R: rows in 3 groups, each row roughly a mix of its group's directions (some rows in no group):
R (118 x 12):
[[ 36 -36 -19  18  -8  39   3 -14 -10 -15  27  34]
 [ 24  30 -17   6  28  25 -52   5 -27   4 -24  -3]
 [  9  11 -23 -65  25 -30  -5   9   4   0  12 -22]
 [ -4   7  13  26  30   4 -39 -20 -36 -20 -41  14]
 [-12  61  24 -31 -11  -4 -14   9 -22  21 -13 -18]
 [  1  36 -14  -8 -16  10  33  17 -46  30 -24 -19]
 [ -9  40  35  -8 -21   1 -17  40  10 -23 -35  -8]
 [ -9  36  41   2  10 -14  -9  46   9 -27 -24 -17]
 [ 37 -16 -10 -35 -13  38 -34   6  13  23  -1  28]
 [ 17   3 -59  -5  35  13 -32  -8  -1 -12   9 -28]
 [ -6 -23  14  -3  -5  38 -41   6   9  -6 -46  33]
 [-23  25  -2 -35  19 -25 -29  39   5 -16  20 -28]
 [-11  34   1 -28  29 -31  -8  39  -4 -25 -21 -27]
 [ -2  21 -21  11 -18 -22  48  36  15  33   3 -23]
 [-26  26  21  41  18 -29  -3  16  13  -8  -9 -45]
 [ 32 -36 -13  -7 -25  28  -5 -43  25  13 -25  -4]
 [-45 -24  -1   1  -9  11  59  16   1  11  12  22]
 [ 16 -30  -4  36  15  17 -45 -10   4 -41  -4  19]
 [-18  -3 -14   1   6 -20  64  16  12 -18  -4 -38]
 [ 28 -27  15  24 -21  20 -18 -28  11  39  -8  36]
 [-17  24 -21 -40 -15  -4 -57 -18  -5  15  17   3]
 [ 21  27  -3  -3 -41 -26  -6  16 -26  40  30  14]
 [  4  19  53  22  -6   2 -37 -25   9 -14 -18  32]
 [-17   3  34  22   3  37 -31 -35 -26  -9 -20  25]
 [ 16 -13   3  55  20  10   2 -55  14   3   0   2]
 [  9 -12 -25   8   5  27 -61 -33  11   1 -20  16]
 [-14  57  -3 -39  13  -7 -31  22 -16  -8   5 -17]
 [-19 -11  24  -1 -55  -3 -19 -23  11 -14  40  19]
 [  1 -36  36  37  16  23   8  23   5 -33   4  27]
 [ 21 -15  -2  12  18   7  10  25  33 -56 -31 -13]
 [ 48  11 -15   2  34   1 -10 -14   5 -14 -44 -31]
 [ -7  -2  -3  61  -8  22  31 -13  16  19 -32 -10]
 [  4 -23  17  18 -22  26 -21 -21 -13   5 -57  26]
 [ 21  13  19 -43 -29   0  15 -11  26  45  18 -17]
 [-20   7   1 -29 -11 -23  57  35  11  21  -3 -17]
 [ 17  60  -7  38  -6  11   0 -15 -19 -28 -10 -16]
 [ -2  -6  45  -1  15   3 -53  16  -5 -27   6  33]
 [ 22  25 -37  -9  34  -1 -30  26   2  -2 -18 -41]
 [-13  26  26 -14 -30  18 -53   6 -15  22  -8  26]
 [ -3   2  13  11  20 -37  59  15   3  -1 -29 -24]
 [ 24 -39 -30 -24 -39   8  11 -14  30 -10  24  15]
 [-18  -9  55  26 -12 -25  41  -2   3  -4 -18  18]
 [-40  30  31  31   1 -15   7  26 -35 -13 -23   0]
 [ 21  53  -8 -17  19 -10 -41  -6 -27  12  23   0]
 [-13 -10  48  51   8   4  15 -10  -7   6 -25  30]
 [  1 -33  34  19  -8  16  36 -12  37 -11 -33 -16]
 [ 57 -27   7 -28   0 -24 -11 -14  35   2  -5 -19]
 [ 10  14   5  64  -9  29 -19 -24  -5 -29   7   7]
 [-23  -8  37  37 -10 -15  51  12   1 -11  25  -7]
 [ 34  14 -28 -27  15  28 -57  -4  10   4  -1   1]
 [ -7   5   1  20 -43   2 -19 -38  -3  17  50  18]
 [ -5  -2 -31 -11 -60  29  -1 -12 -23  20  15  20]
 [ -7 -11 -15 -16   7 -24 -13 -45   0  32  51  12]
 [-27 -11  18 -52 -17 -31  13  18   8  36  15   3]
 [ 17 -47 -21 -47 -28   8  17   5  17   5  19  17]
 [ 24 -16  28  40  38  -4 -18 -14  29  -9 -32   9]
 [ 22  16 -19 -46  13 -22 -12 -11  36  -3  28 -33]
 [  6 -11  34  10  41 -24 -31  17  46  -9   0 -12]
 [ 23 -19 -47 -33  -5 -19 -12 -23  22  13  35  -9]
 [  0  25 -21  39 -13  34 -47 -21 -24   0  -1  10]
 [-12 -28   5  29 -35  33 -45  -2  -5   1  21  27]
 [-28  -9  12  54  -8  -3  27   5 -38  -3 -12  30]
 [-27 -12 -11 -13 -34 -10  55   4  -1  29 -22 -22]
 [  8 -10 -11   7  14 -26  28  11  43 -43 -10 -36]
 [ 46   1 -18  -8  49   5 -26  16   7 -36  -1  -1]
 [-16   3   2 -10 -71  24  27  10  -6  10 -14  -4]
 [-23   1  25  49  27 -19  39  -3 -16  -9 -27   1]
 [  9   7 -10 -56 -46 -13  -8  13   6  26  26   2]
 [ 20 -26 -10  49 -14 -31  -2  29 -20  -1  -8  34]
 [-47   6  58   5 -10 -23  13   9  -1  -6  20  17]
 [ 24 -50 -50 -23  -1   3  22 -12  21   1   3  -5]
 [-34 -18  37  24  12  21 -23 -17   4  -7 -35  35]
 [ 42 -15  22  -5  -2 -21  19 -27  54  15   0  -9]
 [ 20  -1 -10  -6  65   3 -38   9  26  -2  -5 -14]
 [ 28  20 -13  26   5  -9 -36  -7  -6 -23  55 -11]
 [ -9   6  11  19 -11  -9  71  24 -10  -9  -6 -24]
 [ -4 -12 -38 -12  -7  12  19 -10 -43 -38 -31  24]
 [-46  33  11  -4 -15 -32  31   4 -19  -7  26 -25]
 [-25  -8  24 -31 -23  11  20  16  -1  39  42  21]
 [ 34  -2  -5  20  -5  52 -38  17 -16 -17 -14  22]
 [-35   9   7  40  14 -13  31  21 -26 -41  -8 -10]
 [ 28   3 -36  22  -7   7 -51 -28  21 -13  21 -12]
 [-29 -22 -26  -4 -37  -1  51  32  -9  -9  -6   5]
 [ 11 -17  14  -7 -38  11 -39  44  18 -26 -17  15]
 [-29 -22  -5  -9 -38  28  36 -14  17  41   4 -12]
 [-16  -5 -17 -16  37 -35  12  24 -16 -49  16 -12]
 [-25  36  -8 -56 -10  -7  -1  32 -21   1  20  -9]
 [ 10  24 -50  11  -8 -37  10  38 -17   3  23 -14]
 [-33 -40  -8   4  -6  -5  48  13 -16 -34  13  18]
 [ 11  14   9   8 -53  30 -37  -3 -21   0 -20  30]
 [ 39  30   1  39  19  23 -14  11 -16 -42   7   0]
 [ -2   6  -1  45 -19  33 -19 -44 -31   7   1  20]
 [-14   7   4  24  34 -20  16  21   4 -49 -23 -34]
 [ 43   2 -36 -37   7   2  -3  -7  31  23  14 -30]
 [ 24 -21 -28 -17 -24  25 -41 -20   4   7  34  26]
 [-16  22 -16 -40 -36 -17  40   5 -14  10  26 -22]
 [ 19 -43 -17   8 -31  11  44  -6  13 -14  34  11]
 [ -2  11  54  36 -10   3  16 -37 -25  11 -21   1]
 [ -8 -47 -13 -24  -8  -8  34  44  13  17  22 -11]
 [ -5 -21  20  -5 -26  15 -34 -29  25   3  46  27]
 [-45 -14  39  17   6 -39   6   6  13 -32  21  -3]
 [ -6 -47   9  26  22  37  23  15 -19   1 -29  19]
 [ -1 -30  11 -43 -26 -25  11  44   0  -8  19  24]
 [ -9  62   6 -12 -11 -31 -11  15   5   0 -12 -39]
 [ 19 -22 -42 -31  -3  43   4  16 -21  23  -6  22]
 [ 22  -9   9  30   6   6  13 -48  12 -33  30 -32]
 [ 57  -8 -29 -24  -5  26 -21 -24  19   9 -16   9]
 [  6 -24 -23 -51 -40  -6  10  22   5  -6  34   8]
 [ 18  24  27 -10  22  13 -22  57 -12 -22 -22   3]
 [ 34 -23 -21  30  47  29 -23  -1  -7 -23  -4   6]
 [-35  40  26   2  26 -11 -19  36 -25   0 -24  11]
 [ 19 -32 -25 -31 -43   4  -2  -3  -2  25  29  31]
 [ -4  31  13 -17 -40   3 -60  11   0  21  11   5]
 [ -8 -34  -5  16   2   1 -23 -32  32  -4  56  -3]
 [ 37 -31 -45 -26  -1  -3  40  -1  12 -12  16  -8]
 [  3  47 -15 -19  -6 -35   2  24 -24  44  12  -5]
 [ 14  -4 -45 -43 -22  16 -27 -18   5  -7  35  -3]
 [ -6 -18 -56  16 -46  16  31  12   4   9   0   1]]
one row of each group, then the others: which group is each in?
[  6   8 -35  -6  41 -25  32  17  -2  -4 -15 -45]	Z
[  2   9  22  20 -26  37 -25 -34 -10 -27 -37 -16]	J
[ 34   2 -12  -1  16 -28   7  14  31 -43  35 -24]	B

[  4 -33   4  17  40  29 -41   5  23  20  21  16]	Z
[ 24  -4 -36  11 -31 -31 -11  22 -32  -2  36  20]	J
[-27  10  47 -12  31  -4  -6  48   5  26   5   9]	Z
[ 48  -4 -54 -12   8  13  10 -24 -18   0  26   4]	B
[ 24 -42 -16 -38 -25  12  26  -4  21  24  21  12]	Z
[ 36 -32 -48  -1  13  29 -15  -6 -22  22  17   7]	B
[-33 -12  59  20  15   0  17   2   5 -23 -13  30]	B
[ -4  18  40  -7  32   9  10  45 -25 -12 -35  10]	B
[-35 -22  18  47 -13   0  29  15 -31 -12 -19  18]	Z
[-39  41  39  32  -4 -21  17   4  -5  -3 -16 -22]	B
[-15   7   6 -34 -55 -22  12  11  11   6  40 -18]	Z
